In the data rows, zero lies at 4.5, halfway between 4 and 5.
Each pair is two rows. How far apart are they, by a hidden measure? 0 means very close, and 30 very far. Two or three weighted sums of its numbers give each row a place; it is the straight-line distance between the places.
[3 4 4 4 3 3 5 4 7 6 6 8 6 4 5 4 3 3 4 3 4]
[3 4 4 3 4 3 5 4 6 7 7 3 4 5 5 7 6 6 6 4 4] -> 9
[4 4 6 7 6 3 4 4 5 4 4 3 2 3 3 3 4 4 3 5 6]
[4 4 4 5 5 5 8 8 7 6 4 3 4 5 5 6 7 5 5 5 4] -> 1
[6 6 4 4 3 4 3 2 3 3 4 7 7 5 5 3 4 3 4 3 4]
[3 4 5 7 5 7 6 9 7 7 4 7 8 5 4 4 3 3 3 3 4] -> 15
[5 6 4 3 3 4 3 3 3 3 3 3 5 5 5 7 5 8 7 6 5]
[4 4 5 5 5 4 4 4 4 3 4 4 3 4 4 4 5 7 6 6 6] -> 17
[4 5 4 5 4 5 7 6 6 6 5 8 3 4 4 4 3 3 3 3 3]
[4 5 6 6 6 6 5 4 4 3 4 4 7 6 7 4 5 3 3 4 4] -> 8
[4 4 4 3 4 3 5 4 5 5 7 3 5 6 6 5 6 6 5 4 4]
[4 3 6 8 5 6 5 4 5 4 3 9 4 4 4 3 2 3 3 3 4] -> 7
[3 4 6 6 7 6 7 4 4 4 4 6 6 4 4 3 3 3 3 3 4]
[4 4 6 6 5 6 6 5 5 5 3 6 6 5 5 4 5 4 4 3 4] -> 3
[7 5 4 3 3 4 3 3 3 2 4 4 8 6 7 5 5 4 4 4 4]
[3 5 5 3 4 4 4 3 3 3 4 3 2 3 3 3 3 4 4 5 6] -> 15
[3 4 5 8 6 6 5 4 4 3 4 5 9 6 5 3 5 3 4 4 4]
[4 5 5 4 3 3 4 3 3 3 4 5 8 6 7 3 3 3 3 3 4] -> 14
[3 4 3 3 3 4 5 7 7 5 6 3 2 5 4 5 9 7 5 2 5]
[3 4 4 5 3 5 4 8 9 7 9 3 3 3 3 3 2 3 3 5 6] -> 16
[3 3 4 3 3 6 6 5 7 6 5 4 3 5 5 5 6 8 6 6 5]
[4 4 3 3 3 3 4 4 5 5 6 3 3 4 3 3 4 5 4 4 7] -> 3
[4 6 6 5 4 4 3 3 3 3 4 3 5 5 5 6 6 7 5 3 4]
[3 5 4 5 8 5 5 7 7 7 5 6 6 5 6 4 4 3 4 4 4] -> 14
[4 4 5 7 6 8 6 6 5 5 4 3 4 5 5 5 7 9 6 4 5]
[3 4 4 6 6 4 8 9 6 7 4 6 6 6 5 4 3 3 4 3 4] -> 16
[4 4 6 5 4 3 3 3 4 2 4 3 3 3 3 3 3 3 3 4 5]
[4 4 6 5 5 4 4 4 3 3 4 4 6 6 6 7 8 5 5 5 4] -> 8
[7 4 3 4 3 4 2 3 3 3 4 3 3 4 4 3 3 4 4 5 7]
[7 7 4 3 3 3 3 3 5 3 4 3 3 5 5 6 6 8 6 6 6] -> 11
[4 4 4 6 5 6 7 8 8 9 7 8 5 4 4 4 3 3 3 4 3]
[4 3 4 4 3 4 5 6 6 6 7 2 4 5 5 7 8 6 6 5 4] -> 5
[3 4 4 9 7 6 8 5 6 6 4 3 5 5 6 6 7 7 5 5 4]
[4 4 3 3 3 4 5 5 5 5 5 4 4 5 5 6 6 6 5 5 4] -> 17
[4 4 4 4 3 4 4 5 6 4 5 3 3 3 3 4 4 5 4 4 7]
[8 7 3 3 3 3 3 3 3 3 4 8 4 4 4 3 2 3 2 3 3] -> 10
[3 4 3 2 3 4 5 4 6 6 6 4 4 5 4 6 5 6 9 4 5]
[6 6 4 3 3 4 3 3 3 3 4 3 3 3 3 3 3 5 4 5 6] -> 6
[4 3 6 7 5 5 4 5 4 4 4 3 4 4 4 5 5 8 7 6 6]
[6 7 3 3 3 4 3 3 3 3 4 5 7 6 5 5 6 4 4 3 4] -> 22
[4 6 6 8 6 4 4 4 3 4 4 4 5 6 6 6 7 5 4 5 4]
[4 5 6 6 6 4 6 4 4 4 5 3 3 3 3 4 3 3 4 4 5] -> 6
[8 7 3 3 3 3 3 3 3 3 4 4 7 7 7 7 7 3 5 4 4]
[4 4 6 3 4 3 3 3 4 4 5 3 3 4 3 3 3 4 4 5 6] -> 4
[4 3 3 3 3 4 7 6 6 6 7 4 4 4 4 5 6 7 6 5 5]
[4 4 6 6 9 7 5 7 4 3 4 8 5 4 3 3 3 3 3 4 4] -> 8
[4 4 6 4 4 3 3 4 3 4 3 3 3 4 3 3 3 3 3 4 5]
[3 4 6 4 4 4 4 4 3 3 5 3 3 3 3 3 5 4 6 5 6] -> 5
[4 3 6 6 7 5 3 5 4 4 4 8 6 4 4 3 3 3 4 3 4]
[4 5 3 3 3 5 5 4 5 7 7 3 3 4 3 4 4 4 3 6 6] -> 3
[3 4 5 7 5 7 6 5 7 6 4 4 5 5 6 6 6 5 3 4 4]
[4 5 6 6 6 7 4 5 4 4 4 9 5 4 4 3 3 3 3 3 4] -> 9
[3 4 5 4 5 3 3 3 4 4 4 7 5 4 4 3 3 3 3 4 4]
[3 5 5 6 6 6 5 4 4 5 3 4 3 4 4 5 5 6 6 5 5] -> 7
[4 6 5 4 3 3 3 3 3 4 3 4 9 5 6 4 6 3 4 3 4]
[4 5 5 6 8 5 5 4 4 4 4 5 6 5 6 4 4 3 4 3 4] -> 20
[7 5 4 3 3 3 2 3 3 3 5 3 3 3 3 3 4 4 5 5 6]
[6 5 5 4 3 4 3 4 3 4 3 5 9 6 7 6 4 4 5 4 3] -> 11
[3 4 5 5 8 4 5 4 5 4 3 7 7 5 6 4 4 3 3 5 4]
[4 5 6 4 3 3 4 3 3 3 3 4 4 6 5 5 7 5 6 5 4] -> 10
[4 4 5 3 5 4 4 3 4 3 4 4 4 2 5 7 7 7 5 4 4]
[7 6 4 4 2 3 3 4 3 3 4 5 5 5 5 4 3 3 3 3 4] -> 14
[6 7 4 4 3 3 3 3 3 3 4 6 6 4 5 3 4 3 3 4 4]
[4 5 4 6 8 7 8 7 6 5 2 7 4 4 3 2 3 3 4 3 3] -> 12
[5 5 4 4 3 3 3 2 3 3 4 3 3 4 3 3 4 5 5 5 6]
[6 6 4 3 3 4 3 3 3 3 3 3 2 3 3 3 4 4 5 4 7] -> 12
[5 5 5 4 3 3 3 3 3 3 5 8 4 4 4 4 3 3 3 3 4]
[4 4 3 4 3 4 6 6 5 6 6 3 3 4 4 7 6 8 5 5 4] -> 16
[4 5 6 5 6 5 5 5 5 4 4 7 5 6 5 3 3 3 3 3 4]
[3 4 3 3 4 4 4 5 5 7 7 4 3 4 3 3 3 5 6 8 7] -> 18
[4 5 5 3 4 3 4 4 3 4 4 5 7 6 5 4 3 4 2 5 4]
[3 3 4 6 4 9 8 8 7 8 5 7 6 4 4 3 2 3 2 5 3] -> 5
[4 3 6 8 5 4 5 5 4 4 4 6 7 5 5 4 3 3 4 5 3]
[4 4 5 5 3 4 3 4 3 4 4 5 9 6 6 4 4 3 4 4 4] -> 12
[4 5 6 7 5 4 3 4 5 4 4 4 3 4 3 5 6 8 8 6 6]
[8 5 4 2 3 3 2 3 3 3 4 8 5 4 3 3 3 2 3 3 4] -> 11
[4 4 5 4 5 8 6 7 5 5 4 3 2 3 3 3 3 4 3 5 5]
[7 6 4 3 3 3 4 3 3 4 4 3 4 5 5 8 6 8 5 5 4] -> 8
[4 4 5 7 6 8 8 8 6 5 4 6 3 3 4 3 3 3 3 3 4]
[4 3 5 4 7 6 5 4 4 3 4 6 4 4 4 3 3 3 2 3 4] -> 8
[9 5 3 2 3 3 3 3 3 3 5 4 5 5 6 4 7 5 6 3 4]
[4 4 5 5 7 5 5 5 5 5 5 8 4 4 4 3 2 4 3 4 4] -> 12
[4 4 5 4 4 3 3 3 3 3 4 4 6 6 6 6 6 5 5 5 4]
[4 4 5 9 7 6 5 4 7 4 4 7 3 4 4 3 3 3 3 4 3] -> 12
[8 6 3 3 3 3 2 2 3 4 4 4 6 6 6 6 5 3 4 5 4]
[4 4 3 3 5 6 5 9 6 5 6 3 3 3 3 3 3 3 3 4 5] -> 15
[3 4 6 5 4 3 2 3 3 3 4 5 6 5 6 7 4 4 4 3 4]
[4 4 6 7 4 4 4 3 4 3 4 3 3 3 4 3 3 4 4 4 6] -> 19
[4 4 3 3 3 7 6 7 8 8 9 3 2 3 3 3 4 4 4 6 6]
[5 5 4 3 4 3 2 3 3 3 4 3 3 4 3 4 5 7 6 9 6] -> 4
[4 4 5 5 4 3 3 3 3 3 3 6 6 6 5 4 3 3 5 4 4]
[4 5 7 6 5 5 4 3 5 4 3 4 3 4 4 5 5 7 5 6 7] -> 2
[8 7 4 4 3 4 3 2 3 3 4 2 3 3 3 4 3 4 6 4 6]
[3 4 4 4 5 9 7 6 6 5 4 7 5 5 4 3 4 3 3 4 3] -> 10
[4 4 5 4 4 4 4 2 4 4 4 7 7 6 6 4 4 3 4 4 4]
[9 9 3 4 3 4 4 3 4 3 4 7 4 4 3 3 3 2 4 4 4] -> 7
[4 4 5 3 3 3 3 4 3 4 3 6 8 5 6 4 4 3 3 3 4]
[4 3 5 3 4 4 3 3 4 4 4 5 9 5 6 4 5 3 3 4 4] -> 9
[4 4 3 3 3 5 4 4 5 5 6 7 6 5 4 4 3 3 3 4 4]
[8 5 4 3 3 2 3 3 4 3 4 4 4 6 6 5 7 7 6 4 4] -> 20
[4 4 5 5 6 5 4 5 5 4 4 7 5 5 4 3 9 3 3 5 4]
[8 6 4 3 3 4 2 3 3 3 4 3 3 5 4 6 4 7 5 7 5] -> 13
[4 4 3 4 3 4 4 5 6 5 6 3 3 4 3 3 4 4 7 7 6]
[4 3 4 4 4 4 6 5 5 5 6 4 5 7 7 4 5 3 4 3 4] -> 20
[8 7 4 4 3 4 4 3 3 4 4 3 3 4 5 6 7 7 4 4 5]
[3 4 3 4 4 5 4 4 5 5 8 4 3 5 5 5 6 6 7 5 5] -> 2
[4 4 4 4 9 4 6 5 6 5 6 3 4 5 5 6 7 7 5 3 5]
[3 4 5 6 5 6 6 6 6 4 4 6 5 4 4 3 3 3 4 4 3] -> 18
[3 4 4 4 4 4 5 5 6 7 5 6 5 4 3 3 4 3 3 3 4]
[9 7 3 3 3 3 3 3 3 3 4 6 4 4 3 3 3 3 3 4 4] -> 12
[7 6 4 3 3 3 3 2 3 3 4 3 4 4 4 3 5 6 7 4 6]
[8 6 4 3 3 3 2 3 3 3 4 4 7 6 7 5 9 5 5 4 3] -> 3
[4 5 6 5 5 4 4 3 4 3 4 4 5 6 7 6 6 5 4 6 4]
[4 4 3 5 4 7 7 7 6 7 7 6 5 4 4 2 3 3 3 3 3] -> 6
[4 3 4 4 4 5 7 7 6 7 8 3 3 4 3 3 2 3 3 5 5]
[4 6 5 4 5 3 3 3 3 3 4 5 4 4 5 7 6 6 5 4 5] -> 29
[8 6 3 3 3 3 3 3 3 3 3 3 5 4 6 5 7 6 4 4 5]
[3 4 6 5 6 4 4 3 4 3 4 3 3 3 3 4 3 4 3 6 6] -> 7
[4 4 5 4 4 3 3 3 3 3 4 3 4 5 5 6 7 6 7 3 4]
[3 4 5 5 5 5 5 5 5 6 4 3 3 3 3 3 3 3 3 4 5] -> 9
[5 5 4 3 3 3 4 3 3 3 3 3 3 4 3 3 3 5 4 6 6]
[4 4 3 4 5 5 8 8 6 7 5 7 5 4 4 4 3 3 4 3 4] -> 4
[4 4 6 4 4 3 4 4 5 4 4 8 4 4 3 3 2 3 3 3 3]
[4 4 6 6 7 5 5 5 5 4 4 7 4 4 4 3 2 3 2 4 4] -> 12
[4 4 9 6 6 8 6 5 5 4 4 6 6 5 5 4 4 4 4 5 3]
[4 4 6 4 5 3 3 4 4 4 4 5 5 4 5 3 3 3 3 3 4] -> 21
[7 5 5 4 3 3 3 3 3 3 4 5 6 6 6 5 4 3 4 4 4]
[6 7 3 3 3 3 4 3 3 3 3 6 5 4 3 3 4 3 3 2 3] -> 15
[3 4 4 4 4 4 5 6 7 7 5 3 3 5 5 5 6 8 8 3 4]
[4 4 4 4 5 9 9 7 8 7 6 4 8 6 6 7 4 4 4 3 3] -> 16
[4 5 4 4 4 3 3 3 4 5 4 6 8 5 6 4 4 4 4 4 4]
[3 4 5 5 8 5 4 5 4 3 3 4 5 6 6 6 6 5 5 4 4] -> 10
[3 4 3 3 3 4 4 3 6 6 8 3 3 4 3 4 3 4 5 6 6]
[4 5 5 7 5 3 4 5 3 4 4 3 5 6 6 6 5 3 4 4 4] -> 8
[8 6 3 3 3 3 3 3 2 4 4 3 4 5 5 6 6 5 6 5 5]
[9 6 4 4 3 3 4 4 3 4 3 3 4 4 4 6 6 8 7 4 5] -> 5
[4 4 6 4 4 4 4 4 3 3 4 3 3 3 3 3 3 4 4 4 6]
[6 6 3 3 3 3 4 3 3 3 4 5 4 4 4 3 3 3 4 3 4] -> 4
[8 7 3 3 3 3 3 3 3 3 4 7 3 4 3 3 3 3 5 3 4]
[4 4 6 6 5 5 5 5 4 6 4 2 3 4 4 5 6 7 5 5 5] -> 17
[4 4 6 5 7 3 4 3 3 3 4 3 3 4 3 3 5 5 6 5 6]
[3 4 6 5 4 4 4 4 4 3 4 4 3 3 3 3 4 3 4 6 6] -> 16
[3 4 6 8 6 4 5 5 5 7 5 6 6 5 6 5 4 3 4 4 4]
[3 3 6 6 8 5 5 4 4 3 5 7 3 4 4 3 3 3 6 2 4] -> 13
[9 6 4 3 4 3 3 3 3 4 4 3 3 4 3 3 3 3 4 6 5]
[9 9 4 4 3 4 4 3 3 3 3 8 4 4 5 3 4 3 3 3 3] -> 15
[4 5 6 4 5 4 3 5 5 3 4 3 3 3 4 4 6 8 7 7 6]
[5 5 4 4 4 3 3 2 4 3 3 8 5 4 4 3 3 3 2 4 3] -> 15
[3 3 4 5 6 6 6 5 4 4 3 8 4 4 3 3 2 3 3 4 4]
[4 5 5 4 3 4 4 3 3 3 3 4 6 5 7 8 5 5 6 4 4] -> 21
[9 8 3 3 3 3 3 4 3 2 3 7 4 5 3 3 3 3 3 4 4]
[3 4 4 6 5 5 7 6 5 5 4 3 3 3 3 3 4 3 6 4 6] -> 15
[4 4 5 4 7 4 4 4 3 4 4 4 3 4 4 4 6 7 5 8 6]
[4 4 5 6 6 7 5 5 5 4 4 3 2 3 3 3 3 3 3 7 5] -> 7
[4 3 5 6 7 4 4 6 3 4 4 3 2 5 5 5 6 6 6 9 5]
[4 5 6 4 4 3 4 3 4 4 4 3 3 3 3 4 4 5 6 5 6] -> 28
[3 3 3 4 3 4 6 5 7 6 6 3 2 3 3 3 3 4 4 5 5]
[4 4 4 6 4 5 6 5 9 6 5 5 6 5 6 8 4 3 3 6 4] -> 11
[4 5 6 5 4 3 3 3 3 4 4 4 7 5 6 4 4 3 4 4 3]
[3 4 6 6 5 3 3 3 5 3 4 3 3 4 3 4 5 6 5 5 6] -> 11
[5 5 5 3 3 4 4 3 3 3 4 4 3 3 3 3 2 4 4 5 5]
[3 4 4 2 4 6 5 6 6 8 6 4 3 4 4 4 5 5 7 7 6] -> 10
[3 3 5 5 8 8 8 7 7 5 5 3 4 5 5 6 6 6 5 4 4]
[4 4 3 3 3 4 4 4 4 6 6 3 3 3 3 4 3 4 5 6 6] -> 20
[4 4 5 4 4 3 4 4 2 3 3 4 4 5 7 5 5 6 4 3 4]
[4 4 5 6 7 6 7 5 5 4 4 4 4 5 4 5 6 9 6 3 4] -> 25
[4 4 6 5 3 3 4 3 3 4 3 3 4 5 5 8 6 5 5 5 4]
[4 3 5 4 8 5 4 6 4 5 4 6 4 4 4 3 2 3 3 3 4] -> 12
[4 3 5 6 6 5 5 5 6 5 3 8 5 3 3 3 2 3 3 3 4]
[4 4 4 4 3 3 5 6 5 5 5 3 3 3 3 4 3 4 3 5 6] -> 9
[4 4 5 4 4 3 2 2 3 3 3 3 4 5 4 5 7 9 7 4 5]
[4 3 6 5 7 5 6 5 3 5 4 3 3 4 4 6 8 7 9 4 5] -> 4
[4 4 6 7 5 6 4 5 4 5 3 5 8 5 6 4 4 3 3 4 4]
[5 6 4 4 3 3 3 3 4 3 5 6 4 3 3 3 3 3 3 3 3] -> 14
[9 8 4 3 3 3 3 3 3 3 4 4 6 6 6 5 4 4 4 5 4]
[4 5 6 6 8 4 4 4 5 4 4 5 6 5 5 3 4 3 4 4 4] -> 3
[4 3 3 5 5 6 5 7 6 7 6 8 3 4 3 3 2 3 2 3 4]
[4 3 4 5 5 9 9 7 6 9 4 7 7 4 5 3 2 3 3 3 4] -> 2
[4 4 6 8 7 5 6 5 5 4 4 6 6 5 6 4 4 3 4 2 4]
[4 4 5 4 4 3 4 3 4 4 3 4 4 6 6 6 6 4 4 4 4] -> 8
[3 4 4 5 7 6 8 9 7 5 5 6 4 4 3 3 3 3 3 4 5]
[4 5 4 5 4 3 3 4 3 3 4 7 7 5 5 3 4 3 4 4 4] -> 8
[5 5 4 3 3 4 3 3 3 5 4 5 6 5 6 5 4 3 4 4 4]
[5 4 5 4 3 3 3 3 3 3 4 4 7 7 6 4 4 4 3 3 3] -> 23
[5 5 4 4 4 3 3 3 3 3 4 5 6 6 6 4 3 4 5 4 4]
[4 5 5 3 4 4 4 4 3 4 3 5 8 6 6 5 5 4 4 4 3] -> 11
[4 3 5 6 7 7 8 7 6 6 5 3 6 5 5 6 7 5 7 4 4]
[3 4 4 3 4 4 5 4 6 6 6 3 3 4 5 6 8 7 8 5 4] -> 17
[4 3 6 5 5 5 4 5 3 4 4 3 3 4 4 6 7 7 8 7 5]
[4 4 6 5 4 4 3 3 3 4 4 3 6 6 6 7 6 5 5 3 4] -> 8
[4 5 5 4 5 3 4 3 3 4 4 3 3 3 3 3 3 3 4 4 5]
[5 4 5 4 3 3 4 3 3 3 3 3 3 3 3 3 2 3 5 6 5] -> 4
[3 4 4 4 5 6 6 5 7 9 6 3 2 3 3 3 4 6 6 5 6]
[5 3 5 4 4 4 3 3 3 3 4 7 7 6 6 4 3 3 3 3 4] -> 14
[5 5 6 4 4 4 4 4 4 3 3 6 8 6 7 5 4 3 3 3 3]
[4 4 4 4 4 5 6 6 7 7 8 3 4 4 4 5 5 6 6 5 6] -> 13
[4 5 4 4 4 4 5 5 6 8 5 5 7 6 6 4 4 3 3 4 4]
[3 3 5 8 6 8 5 4 4 4 5 6 4 3 3 3 3 3 2 3 4] -> 15
[6 6 3 3 3 3 3 3 2 3 3 4 2 3 4 3 3 4 5 7 6]
[4 4 4 4 4 6 5 7 7 7 6 4 3 3 3 3 4 3 3 6 5] -> 6
[4 3 4 3 4 5 4 5 6 6 7 4 3 5 5 5 6 7 7 4 5]
[8 6 4 3 3 3 3 2 3 4 3 6 4 4 4 3 3 3 4 4 4] -> 10
[4 5 5 4 6 8 6 8 5 5 5 5 3 4 4 3 2 2 3 3 4]
[4 4 6 7 5 5 4 3 4 4 4 3 3 4 3 5 5 7 7 6 6] -> 15
[6 5 4 3 3 4 3 3 3 4 4 5 7 5 5 4 3 3 3 4 4]
[4 4 6 5 6 4 5 4 4 4 4 3 4 4 3 3 3 4 5 4 6] -> 8
[4 3 3 3 3 5 5 5 6 5 6 4 3 6 5 6 7 6 5 4 5]
[9 6 3 3 3 3 3 4 3 4 4 4 3 4 5 7 8 5 7 4 5] -> 14
[4 2 4 3 4 9 4 5 6 6 6 7 5 4 4 3 3 3 3 4 3]
[3 3 6 5 7 3 7 5 4 4 3 9 5 4 4 3 3 3 3 4 3] -> 3
[3 3 4 3 4 5 5 5 6 7 6 3 3 4 3 3 3 3 4 7 6]
[9 7 3 3 3 4 3 3 3 3 5 6 5 4 4 3 3 3 3 3 4] -> 13
[4 5 5 4 4 3 3 3 4 4 4 3 3 4 2 3 3 3 4 4 5]
[4 4 4 4 6 7 9 6 7 9 6 3 3 4 4 5 5 7 5 4 6] -> 21
[4 4 6 5 7 6 5 4 3 4 4 3 3 4 4 5 8 8 8 6 5]
[4 4 5 6 4 3 5 3 3 3 4 3 5 6 6 7 5 5 3 4 4] -> 2
[3 3 4 4 5 7 7 7 5 6 5 8 4 4 5 4 3 3 4 4 3]
[3 3 4 4 4 4 5 6 6 6 6 6 6 6 6 4 4 3 4 3 4] -> 5
[4 4 6 7 8 4 5 5 4 4 4 3 3 3 3 3 3 4 4 8 6]
[4 4 5 5 8 9 8 8 5 8 5 3 3 3 3 3 4 3 4 5 6] -> 2
[3 3 4 3 3 5 4 5 6 5 6 4 4 6 5 7 8 6 7 5 5]
[4 6 3 3 3 4 5 6 7 6 6 8 5 4 4 3 3 3 4 4 4] -> 15
[4 4 4 7 4 9 7 8 8 8 6 8 6 4 4 3 3 3 5 5 4]
[4 4 6 5 6 4 5 4 4 4 5 3 3 3 3 4 3 3 4 3 6] -> 2
[4 5 4 6 5 7 7 9 6 7 6 6 9 5 5 3 3 3 3 3 3]
[4 4 6 7 5 4 3 5 4 4 4 7 4 4 4 3 3 3 3 4 4] -> 2
[4 4 6 8 5 4 3 4 3 3 4 3 4 4 4 6 7 8 5 7 5]
[3 5 6 6 6 7 7 7 5 6 4 6 3 4 3 3 3 2 3 5 4] -> 14
[4 4 4 4 4 6 7 7 7 6 6 3 3 3 4 3 5 6 5 5 6]
[3 4 4 6 6 7 7 6 6 8 4 6 7 5 5 3 3 3 3 9 4] -> 4
[4 3 4 6 6 5 7 7 5 6 5 3 4 4 5 6 7 7 5 6 5]
[5 5 5 2 5 4 3 3 3 4 3 3 4 4 4 5 9 6 9 4 5] -> 26
[8 5 3 3 3 3 3 2 3 3 3 3 4 6 6 6 7 6 6 4 4]
[6 7 3 3 3 3 3 2 3 3 3 4 6 5 5 5 5 5 5 3 4] -> 24
[9 6 4 2 3 3 4 3 3 3 3 4 5 5 4 9 6 5 6 4 4]
[4 3 5 5 7 6 5 6 6 5 4 6 8 6 6 4 3 4 2 4 4] -> 18
[8 5 4 3 3 3 4 4 3 2 3 3 3 4 4 6 6 7 9 5 5]
[6 6 4 3 4 3 3 2 4 4 3 3 3 3 4 3 4 5 6 7 6] -> 14
[3 4 5 6 6 4 2 7 6 6 4 3 5 4 5 6 7 6 4 5 4]
[6 6 4 3 3 3 3 3 3 3 3 3 4 4 4 8 7 9 7 5 5] -> 18
[4 4 5 5 4 3 3 3 3 3 4 3 3 3 3 3 3 3 3 4 5]
[3 3 4 4 4 5 8 6 6 9 6 2 2 3 3 3 4 3 4 4 5] -> 8
[5 4 5 3 3 4 4 3 3 3 4 7 5 4 4 3 3 2 3 4 3]
[3 3 5 7 8 7 5 5 5 4 4 3 3 4 3 3 3 3 3 5 5] -> 17
[5 4 5 3 4 3 3 3 3 3 4 5 5 5 7 4 5 3 3 4 4]
[3 5 6 8 6 7 5 4 6 5 3 5 7 6 6 4 3 4 3 3 4] -> 3
[3 5 6 6 7 5 6 5 5 4 4 7 4 4 3 3 3 3 4 3 3]
[4 5 5 5 4 3 3 3 3 4 3 3 2 4 4 3 6 6 5 9 7] -> 18
[3 4 4 5 5 7 6 7 6 5 5 7 6 5 2 3 3 3 3 3 4]
[4 6 7 5 4 5 4 3 3 4 4 3 3 3 3 3 5 6 4 5 6] -> 7
[4 3 4 3 4 4 5 6 5 6 6 3 3 3 3 4 3 4 4 5 7]
[3 4 5 7 6 6 4 7 5 4 3 4 5 4 5 5 6 9 6 3 5] -> 6
[9 6 4 3 3 3 2 3 3 3 4 3 3 4 3 5 6 5 7 5 5]
[4 3 4 5 4 5 7 7 6 7 5 5 8 6 5 3 4 3 3 4 4] -> 10
[9 8 3 2 3 4 3 3 3 3 3 4 5 5 6 8 6 4 5 5 4]
[4 4 4 5 4 3 4 3 4 3 4 3 3 3 3 3 4 3 3 6 6] -> 13
[4 5 4 4 5 6 6 8 6 5 6 3 3 3 3 3 3 4 3 5 6]
[4 5 5 3 5 3 4 3 4 4 3 3 2 3 4 2 3 3 3 4 5] -> 6
[3 5 5 5 7 4 5 5 5 4 4 7 4 4 4 3 3 3 3 3 4]
[4 4 4 4 3 5 6 6 9 7 6 3 3 3 3 3 3 3 4 4 5] -> 2
[4 4 6 7 5 4 4 5 5 3 3 5 8 6 6 5 4 3 3 4 4]
[3 4 4 5 5 6 7 6 7 5 5 4 4 6 7 7 7 6 5 4 4] -> 6
[4 3 5 8 6 8 5 5 4 3 3 6 4 4 4 3 3 3 3 3 4]
[4 5 6 6 4 5 5 4 3 4 4 2 2 3 4 4 5 6 6 5 6] -> 11
[4 4 4 4 4 8 5 8 8 5 5 3 3 5 4 4 7 7 4 3 5]
[4 6 5 4 5 4 3 3 3 3 3 5 9 6 6 6 7 5 5 4 4] -> 21
[4 5 5 7 5 4 4 5 3 3 4 4 3 4 3 3 3 3 4 6 6]
[4 3 5 5 5 7 5 8 8 5 5 3 3 3 4 3 3 3 4 4 6] -> 8
[4 4 5 4 4 3 4 3 4 3 4 5 8 6 5 4 4 4 3 4 3]
[4 4 7 7 7 5 5 4 4 4 4 3 3 4 4 5 7 8 7 8 6] -> 14
[3 4 5 5 7 7 7 7 6 5 5 4 6 6 5 6 5 6 7 5 4]
[7 6 4 4 3 3 4 3 3 3 4 8 8 5 4 4 3 3 3 4 4] -> 13
[6 5 3 3 3 3 3 3 4 4 4 3 4 5 5 7 8 5 4 5 4]
[3 4 3 6 4 7 7 6 6 6 6 6 4 3 3 4 2 3 3 4 4] -> 2
[4 4 5 4 6 3 2 3 3 3 4 4 5 6 6 6 6 5 5 3 4]
[4 4 3 3 5 5 6 6 6 5 6 3 4 5 5 5 6 6 7 6 5] -> 7
[4 4 3 3 4 5 4 5 7 5 6 4 3 3 3 3 3 5 4 4 5]
[4 3 3 3 3 4 4 4 5 7 6 3 3 3 3 5 4 5 3 8 6] -> 6
[3 4 4 3 3 3 4 5 6 5 6 7 7 4 5 4 3 3 3 2 4]
[4 4 4 3 4 6 9 9 6 7 5 5 7 5 6 4 3 3 4 5 3] -> 17
[4 5 5 5 5 3 4 4 4 5 4 5 4 6 6 5 4 5 3 3 4]
[4 5 3 4 4 5 8 8 6 9 5 4 2 4 3 3 3 3 3 3 5] -> 5
[6 6 3 3 3 3 3 2 3 3 4 3 3 4 4 7 7 8 7 4 4]
[4 5 6 5 8 7 4 5 5 6 4 5 4 4 4 3 3 3 3 3 3] -> 5
[4 4 6 5 4 4 5 4 4 4 4 3 3 4 4 5 5 6 5 9 6]
[4 4 3 3 4 3 4 5 6 9 6 3 3 3 3 3 3 4 4 7 5] -> 17
